In the rows, zero is written as 128.
The rows below fall into families. The same turns and mirrors carry the whole set onto itself and the rows of a family onto each other. For each named row, which other rows are in its family? Write them in the order they are listed.
These 32 rows form 4 families of 8 rows each.
povu: [144 104 128 149 107 125 115 127 145 120 118 164 133 104 132 105 101 121
 123 119 105]
zake: [134 100 162 147 100 114 114 144 139 132 132 176 153 109 132 104 134 113
  81 153 128]
Kasek: [125 104 140 114 116 158 127 113 119  86 135 165 148 108 156 140  96  93
 110 145 149]
zov: [111  97 140 151 157 101 158 127 128 137 167 153 124 101 144 157 101  89
 129 152 123]
puzu: [139 111 159 132 108 111 105 149 143 147 154 169 142  82 125 110 126  97
  92 141 109]
ral: [115 133 155 140 161 115 138 162 124 150 136 144 150 133 147 121 118 120
 119 161 112]
Mak: [ 79  99 142 130 152 116 148 112 131 139 179 154 149  97 140 143  90 113
 120 145 124]
Ves: [131  89 109 118 131  88 151 106 149 126 158 140 148 100 137 146 102 133
 130 144 136]
doteb: [139  92 160 166 100 109 114 154 125 150 144 173 143  99 135 125 121 107
 104 151 133]
figo: [108 106 117 100 148  94 153 110 158 143 160 155 164  92 140 137 110 123
 110 141 133]
Kubo: [123 104 135 128 116 137 113 123 139 139 121 174 151  86 127  94 109 105
 105 117 105]
sisi: [129  95 155 109 102 139 113 124 118 102 157 160 152 119 160 153 101  93
  99 167 142]
dofe: [142 133 147 113 147  98 144 149 125 114 128 123 167 115 134 113 130 121
 119 167 129]
giluk: [122 122 150 163 154 113 145 153 113 129 127 139 135 130 141 124 104 106
 139 152 114]
Bef: [134  72 144 111 117 133 117 123 115 120 165 167 145 105 139 147 111  70
  95 155 150]
zepo: [144 107 131 131 123  87 135 143 128 131 132 127 166 129 138 121 114 148
 129 160 135]
dogen: [140 116 141 133 120 131 116 137 147 134 137 168 142  76 114  94 117 107
 103 117 120]
dizag: [129 130 131 121 146 110 140 147 137 141 126 137 169 128 139 110 120 151
 120 152 130]
Sutef: [126  87 130  98 149 104 152 103 140 132 168 138 155  94 147 157 112 130
 118 164 125]
duka: [135 134 162 127 161 119 140 154 118 120 147 120 147 129 123 114 115 111
 124 160 122]
per: [131 109 151 147 116 140 112 132 145 119 126 171 134 117 122  91 113 112
  95 128 108]
Fir: [ 93 110 142 123 166 111 151 122 145 151 176 159 140 103 139 144  99  95
 113 143 117]
bude: [121 122 171 136 165 136 148 142 108 124 131 126 154 129 136 120 114 113
 125 165 118]
gid: [152  82 139 128 101 114 125 135 122 120 158 163 143 107 148 160 114  89
 106 162 163]
rif: [145  97 161 109 110 131 125 129 132 104 154 163 151 119 151 150 121  82
  85 171 152]
Mir: [123  91 161 134 106 121 104 142 129 163 149 173 156  93 130 112 119 101
  90 143 117]
kis: [144 108 143 110 127 159 130 112 138  84 139 159 136 121 140 133 102  88
 102 140 143]
fuv: [147 100 120 126 121 141 127 114 133  95 138 160 119 116 144 142  89  84
 127 130 129]
fem: [138 115 153 108 137 110 142 132 123 120 123 123 175 124 143 119 124 140
 118 174 121]
bopu: [ 89 100 124 110 136  94 151 103 142 130 157 156 164  88 153 141 100 124
 117 150 120]
fon: [110  98 141 122 174 126 163 111 128 129 162 147 135  90 147 154 106 103
 126 152 121]
Zire: [139  84 118  98 121 139 121 105 128  97 138 166 139 104 144 132 103  75
 107 137 130]

Which other rows belong to the same family as Mak? Kasek, puzu, sisi, dofe, dogen, duka, bopu
Which other rows belong to the same family as rif? figo, Kubo, Fir, bude, Mir, kis, fem
Which other rows belong to the same family as zov? povu, Ves, doteb, giluk, zepo, gid, fuv

